128 stands for zero in the data rows.
Here are some points, one per row:
[148 137 125  93 108 120 160 106 190 145 160 157 128 133 126 163 129 140 125  61 115  87  98  59 133 109 150 140 113 117 118 127 191 117 109 142 107 157 174 233 172]
[161 108  87 128 194 133 152 132  72  82  92 161  80 147 119  91 204 213  57 152 235 104 107 116 181 198 116 179  86 126 119 106 201 107 134  85 138 110  94 146 145]
[197 115 108  68 146 151 154 108 149 174 127 118 116 136 133 158 127 214 234 102  77 122 103 100 129  57 157 125 108 148 124  91 246  98 152  91  39 101 133  71 169]
[144 107 128 122 166 155 137  99  91 157 141 143 161 159  78 105 154 133 127 147 106 159  13 114 132 155 124 126  49 143 161 167 102 194 109 235  87 143 137 117 109]
[ 62 164 146  83 138 152 174 106 156 128 107 189 108 121 154 157 203 105 134 169 178 180 110 104  59  60  91 129 120 167 130 137 118 163 171 166 116 133 127 125 108]
[131 157 148 156  75  84  90 163 148 188  80  72 124 111 119 133  71 120 141 120 138  74 132 196 217 139   7 127 123 145 167 110 114 115 136 116 126 151 120  83  37]
[139 205  66 172 109 114 144 168 148  90 129 198  32 131 145 100 100 108 142  48 133 123 173 200 115 161 123  73  97 120 108  94 203 131  50 120 151 116  92 172 135]
[131 110 120 145  73  91  88  52 130 166 112  60 197 106 115 174 173 138  81 123 171  94  70 109 147 172 149 160  87 163  82  71 173  86 103 188 193 151 120 170  90]
[167 133  48  77  80 161  32 117 139   0 119 149 193 211 116  91 148 107 168  82 199 148 173  87  67  77  70 118 137 121 145 162 169  82  41 178 122  83 177  81 101]
[172 144 138  37 154 165 108 227 206 110 140  50  99  64  98 121 161  88 173 141 102 144 123  87 121 122 150 162 103 165 154  74  66 136 106 155 189 118 107 132 170]
[134 133 106 103 167 103 174 123 130 156  66 140 167 116 112 173  93 151  98  13 144  68 115 129  98 140 175 133 123 161 152 184 144 142 132 153 155 120 117  86  62]
[197 165 135 173 128 140 109 107 124 132 183 119 132  66 122 107 190 129 127 116 153  88 119  98 114  75 102 119 122 148 162 145  18 169  74 120 121 185 100 124 118]
[129 190 169 134 151  82 120  94 211 108 145 154 117 196 113  18  84 166 122  28 177  68 132 163 154 121 153 183 136 201 177  68  89  96 178 117 108 183  73 109 151]
[106  34 125  81 163 124 122 202 139 119  54 101 137 108 117 162 184 139  69 135 161 102  64 183  59  70 106  92 167 150  90 158  96  72 177  65 124 168 108 174 169]
[111 198 138 166 118 232 165  96 146 191 105 137 135 107 174 106 126 154  89 105 145 149 110 178  80 158  45 157  95 155 145 146 190  75 169 134  75 138 120 134 104]
[129 149 118 102 134  78 108 130 138 143 123  89  88 128  74 119  98 108 107 205 112 144 145 134 104 158 147 174 143 109 184 175 200 100 123 134 185  95 118  71 111]
[112 134  84 152  79 144 154 123 199  35 137  90 132 152 147  88  90 112 165 148 122 153  91 120 136 166 162 124 102  51  58  92 134 103 111 196 109 130 111 124 136]
[195  95 128 161 124  98  96 143 189  70 115 189 194 122 109 127 184 213 133 116 105 187 108 152 148  76 127 211 158 147 137 110 108 100 191  79 147  80 144 111 136]
[108  78 162 120  41 122 153 112 122 101  55  71  87 158 174 172 125 124 136 119  77 111 155 110  75 177 115 165 173 170 153  77 112 210  19 116  51  97 130 128 102]
[145  87 149 176 162 201 146 104 145  56 157 109 144 119 100 128 115 107 127  69 156 193 161 119 118 129 141  88 141 166 117 114  47  86 136 148 112 138 125 185 101]
[133 129  89 120 153 113 149 168 102 122  95 158  52 112 126  91 128 172 140  94  50 159 135 110 159 127 107 203 146 126 159 155  50 114 216 159 131 144 175 149 123]
[142 138 148 113 167 141 114 110 127 133 119 167  87 159  80  90  26  69 182 136 131 106  39 192 168  89  78 114 158 140  84 147 125 168 103 134 175 162 142 142 130]
[138 101 192 152 186 155  74  94 152 154 148 158 168 114 167 112 137 104  72 130 102  78 123 106 122  95 213 165 141  96  95 154 138 171 130 130  78 116  99 143  65]
[134  77 119 100 187 102  96  59  98  66 150 105 152  78 173 151 120 108 110  96  93 129 110 137 151 115 133 199 124 185 188  92 113 208 187 111 150 144 172  93 114]
[148 138  62 151 107 182 181 165 136 127 171  99 184 130 111 112 126  93 164 147 141 128 123 209 152 120 249 111 126  77 204 103  77 128 121   2 121 100  97 137 113]
[106 101 137 134 152 152  88 126  98  65 141 120 133  50  59 100 145 172 129 146 151  93 191 181 115 169  95 104 197 146 101 180 137 135 112 157  31 134 126 139 149]
[103 113 157 131 246  11 147 119 136 147 138  95  58 151 121 184 136 146 132 169 206 176 123 113 209  56 144  91 109 136 112 120  92  74  58 149 180  79 118 158  54]
[ 98 156 135 126 170 121 141 110 149 171 130 200 176 128  93 219 139 124  98 149 102 132 190 161 110 171  95 134 114 108 194 117  90 168  57 151 122  71 114 102 134]
[103 113 115  70 104 101  87 138 115  86 162 138  53  60 169 162  98  85  87 166 192 100 152 145 164  67 116 107  12 181 109  82 137 104 177 178  38 113 180  94 252]
[132  95 143 119 161 158 190 131 141  56 164  18 177 125 117 153 153  74  92  76  37 106 230 175 137  97  90 155 110  95 146 170 226 139 186 222 100 127  75 160 111]
[106 182 105  69 117 137 106 107 179 147  81 154 167 148 133  84 104  95  18 119  83 128  98 169 135  84  68  63 107 158 134 154 103 177  88 122 134  74 185 138 134]
[161 153 179 187 116  42 150 154 164 135 253  66 137 179 155 122 126 133  55 120 151 156 196 158  81 147 135 164 113 100  59 163  94 139  65  99 156 125 162  88 143]
[112 154 128 115  98 196 114 139 143 173 146  87 132 146 134 150 141  96  93  44 154 156 106 165 111 120  97  58 128 193 115  90 175 103 232  84 213 127 118  82  88]
[161 161  69  86  64 110 161 135 116 177 158 158 172 150 145 164 126 142 144  84 164 153 143 149  70 171  97 145 195 128  18  81  68 143 203 140 164  99 128 133 212]
[113  74 115 158  77 105  94 161 179 144 154 142 147 149 126 155  87 135 151 171 242 138 162  60 168 112  61  92 116  81 144 243  90 167 216 112  69  91  45 115 158]
[148 101 165  57 146 173 122 151  66 133 183 140 140 126  81  36 108 119  82 130  83 157 144 131  88 176  81 171 103  91 134 124  98  57 116  46 136 109 144 182 142]
[131 138  19 145 100  94  74 130 118 129 100 126 116  92 190 143 129 161  89  88  74 171 153 133 111 138 189 151 127 103  94 143  85 165 146 165  98 149  97 109 104]
[120 102 134 125 168 100 188 105 163 194 176  80  86 103  75 143 106 160 170 140 143 134 154 153 110 222 133 132 196 181 150 151 133 205 170 140 125 168 146 108 153]
[141  72  69 132 160  68 159 108  68 211 125 179  72 137 163  77 181  80  68 130 108  89 206  68 130  59 121 128 186 106 124 175  69 103 168 134 123 124 104 117 125]
[  5  47  85 142 125 195 127 155 180 119 155  66 114 171 141 123  59 128  68  96 109 133  61  77 181 175 121 116 148 170 138 133  96 132 113  33 114  89 198 134 117]
[122 198 135  72 112 230  99  95 187 221 123 152  97 111 100 107 133 212  87 112  92 141  93 152 168 160 167 143 250 152 129 161 122 149 110 210 162  97 117 130  93]
[101  33 148 189 108 122  49  63 195 166 115 127  56  75  98 137 152 114 126  44 137 130  57 141 114 179 120  47  92  35 153  55 191 171 112 115 155 113 135 122 197]
[140 105  89  38  79  52 138 102 122 160 167 111 152 106 155 127 162  62 123  93 134 120  81 162 170 115 121 153 150 121 100 153 107 119  36  75  89 156 121 145 154]
[115 129  74 150 159 153  60  50  59  76 196 127 115 150 120 157 161 113 113 146  54 151 108 149 127  93  98  94 200 135 159  85 135 167 140 101 155 181 133 114  90]
[155 116 109 127  78 161 125 130 161 171 102 128 108 163 103 145 141 171 135 159 105  97 152  96 100  87  95 116 154 111 174  95 114 124  75 130 140 197 144 198 143]
[144 164 183 110 122  76 119  98  59  38 136 111 131  87 146 110 105 225 136 118  55 115 109 122 105  93  80 122 179   0 136 100  95 112 156  82 108 121 142  94  96]
[103 110 136 196  85  88 173 101 179 129  81 107 162 120 118 107 158 144  77 145  12 147  50 103 120  68  96  66 116 151  78 205 142  87 106 123 145 108 111  79 235]
[ 72 151 183 121 125  88 113 139  89  71 205 132  80 166  77 107 201 150 135  56 176  86 160  41 160 144 115 142  84  95 154 131 156 135 102 176 118 115 150 114 148]
[157 230 111 135 192 128 165  88 184 110 138  81 191 161 181 208 193 164 135 255 173  71 173 163 186 109 146 123 169 170  96 108  97  31 120  89  62 138 190 105 122]
[134  71 153 122 150  80 249 162 177 105 122 185 163 131  71 170 180  14 157  66 144 147 110 162 118 154 130  95 173  13 142 157 133  40 157  68  86 165 198  99  11]
[121 124 125  66 146  52 123  85 106 100  84 116 147 178 130 138  84 152  71 177 193 168 121 165 125 104 151  96 125 185  97  97  85 154 166 168 145 179  94 110 203]
[108 108 122 177  92 191 184 189 118 147 140 204 135  96 110 134 125 108  94 168 135 157 182 163 115  82 142 138 150 102 150 128 147 123  74 109 122 146 141 108 136]
[187  65 161  98 152 158 157  86 147 108 129 111  96 100 177 115 127 107 177 168 167 137  96 119  83 144 138 112 212  74 124 119 164 132 131 161  74  83 132 163 140]
[ 92 125 172  66 148 126 146  71 121 107 111 143 140 150 135  96  88 150 140 162 112  48 136 131 106 119 178  98 131  93 105  85 107 122 150 200 147 104  88  61 125]
[116  93 162 129  38 174 138 186 113 126  73 125  97  47 143 118  72 131 121 110 163  95 207  83 143 112 180 157 157 149 119 163  99 113 114 164 158 125 147  69  78]
[150 130  53 167 137 108 162  76  71 168 126 121 111 105 112 125 171  93 159 144  81 109 146 117 127 137 116 161 123 255  85 143 149 110 113  95 140  62  84 117 105]
[ 85 129  64 156 123  44  96 162 103 112 142 105 169 121 161 125  81 159 136 213 174 146 156 199 102  91 151 164 160 120 183 179 178 119 121 186 110 132 120 253 129]
[132 113 212 141  27 116 144 115  87 107 155 173 120 126 147 143 146  92 179 118 103 170  90 124 206 136 107 130 132 181 110 116 147 108 160 167 136  91 109 171 121]
[150  93 151 129 112  99  14 179 164 131 110 157  92 176 102 123 159  82 135 218 115 106  99 179 124 161 155 168 112 168  61 115 123 115 147  92  63  93 165 113  66]
[148 112 102  89 122 166 135 169 142 154 139 138 176 105 138  27 179  52 185 168 114 104 172 107 128 167 113  12 169 148 183 128 103 120 178 120 189  82 143 140 126]
[125 181  62 170 120  56 157 169  87 107 153 146 130  92  97 161  73 137 136 136 150  73  15 102  88 152 135 111  83  90 152  95 124 101 117 125 101  56  43 128 142]
[107 117 160 130  97 238 127 194   9 135 100  93 221 163  36 108 182 149 202  77 143 146 122 187 172  22 149 167 105  87  46 120  85 153  76  82 130 138 109 103 176]
[179 114 191 144 131 179 134 117 144  44  75 134  99 119 163 204  78 178 115 145 100 157 113 106 179 104  65  91 135 124 168 129 146 152 119 109 163 107 112 169 153]
[100 165 141 124  63  88 142  57  94  44 160 156 110  94  10 141  58 113 125 213 138 150 159  35 101  92 191 144  76 156  82 145 190 192 128  12 155 184 141 167  63]
[164  84 183 187  99 150 170 145 129  10 149 174 107 147 189  98 135 109 113 211 127  72  98 149 112 151 141 147 106 185 189 167 168 125 121 132 207 168 128  81 129]
[ 72 185 148 183 193  93  86 203 112 103  75 141 188 114  87 157 148  67 115 135 108 130 103  69 130 167 134 142 237 132 112  79 189 148 130 136 180 188 110  90 207]
[ 97 186 201 157 131 112 106 109 181 188 127 108 137 171 128 137 144  32 164 105  80 170 204 136  96 148 124 152 138  93 203 105 184  69 186  36  89 115  91 137 119]
[125 141 123 169 144 174  91 144 125 186 191 144 109 104  85 190 130 163 168 176 103  37 158 125  75 148  48 163  86 100  86 110 104 174 178 185 171 112 166 100  88]
[ 71 160 116 106  53 138 190 133 137 172  31 171 187 161 104 121 175 150 140 167 145 105 137 144 121 138 134 174 107 114 156 131 125 146 201 103 113 123 154 143  96]
[ 82   5 133 157  72 151 178 101 146 202  64 138 109 163 116  89  79 159 104 154  67 208 119 154 112  99 148  92  99  77 159  22 128 115  92 162 161 150  93 110 122]
[123 144 153 112  89  70  94 202  86 144 157 112 107 150  92 162 116 182 175 129 135 144 138 101 107 139 164  74 117 193 110 183 123  10 158 129  53 189 135 160 156]
These points spread out most along one direction. Take the direction at right angles to it along which they spread out most. Then take the direction at right angles to both along which they spread out most. Go by this last direction. For each point below, how far along it does it lie, from 0 to 99? The average is 50, and the first point in the table lies past the average. One standard deviation of the points above along it is 16.
[107 228 168 202 104 113 113  84  58 148  84  61  90  94 123  54 162 102 156  91 189 129 102 133 171 125 193 139 117  57 164 123 166 205 164 150 129  61 221 172 178] -> 60
[ 98  97 100 144  92 228 117  86 114 145 124 148 137  98 197 190  68  71 186  99 178  99  71  75 130 170  92 212 142  87 109 136  94  70 101 140 180 107  98 137 221] -> 57
[179 105 144 125  59 189  89 101  66 190 202 170  87 194 126 181 110 157 132  90 121  87  84 131 135 148 202  67  89  76 207 125 167 128 115 120 189 124 162 122 142] -> 68
[244 174 134 141 146 130 128 114 129 151  79 109 146 117 115 146  50  94 113 108 130 180 161  89 131 195 172  81 115 179 141 143  97  50 100 176 106 131 162 183 162] -> 47
[119 107 159 165 168 104 138 163  66 180 153 111  94 107 195  91  76 140 183 109 190 167  93 130  11  68 154 124 116 198 147 116 183 167  81 105 146 118 177  54 115] -> 55
[149 169 136  99 163  65 137 196 112 175 200 121 216  68 185  78 127 134  74 166 133 173 157  27 193 155 116  88 123 158  61  58 145 145 104 108 133 139 113 119  51] -> 42
[245 103 121 145 192 185 158 149 151 151  74  70 122 171 161 137 109 119  98 138 134 168 191  88 132 129  55 101 127  59  38  97 137 200 122  95 140 119  89 131 111] -> 53
[118 107 122 181 182  98 129 202  82 163 145 146 152 238 123 133 137  81 106 189 150  79 144  94 152 101 145 149  97 115 120 116 132 108 189 173  88 156 129 144 162] -> 45
[105 131 149 138 173  89 117 104 106 150  59 177 178 122 206  86 150 163 246 105  85 115 172 116 115 207  95 108  96 158 126 123  70 154  85  82 133 142 132 133 180] -> 43
[ 86 133 139 126 135  94 129 222  92  38 125 145  92 155 185 143 184 156 167 120  70 119 132 174 178 186 151  64  91 144  67 152 145 160 125 178 157 130 151 228  76] -> 63
[132 205 113  66 112 137  75 109  77  88  94 105 119 110 196 136 159 136 139 150 148 168 128 143 126 226 170 133  79  57 177 232 133 147 134  99 136 255  93  83 121] -> 52
[114 186 105 141 192 197 141 164 117 187  75 119 110 134 174 134  89 131 121 150  58 141  67  92 126  78 113 154 147  96 149 126  97 145 128 171 115 158 116 150 102] -> 32
[100 203 137 129 155 156 118 125 109 107 139 114  59 144 126 128 109 127  83 104 122 158 144 111 151 123 181 136 135 127 102 170  97 161 119  94 121 104 113  65 123] -> 47
[ 49  64 105  81 195 130  84  64 167 168 158 162 144  75 139  91  83 166 199 129 115 137 226 145 152 130 174 137  42  91  86 167 140 123  55 140 170 145 128 164 124] -> 58
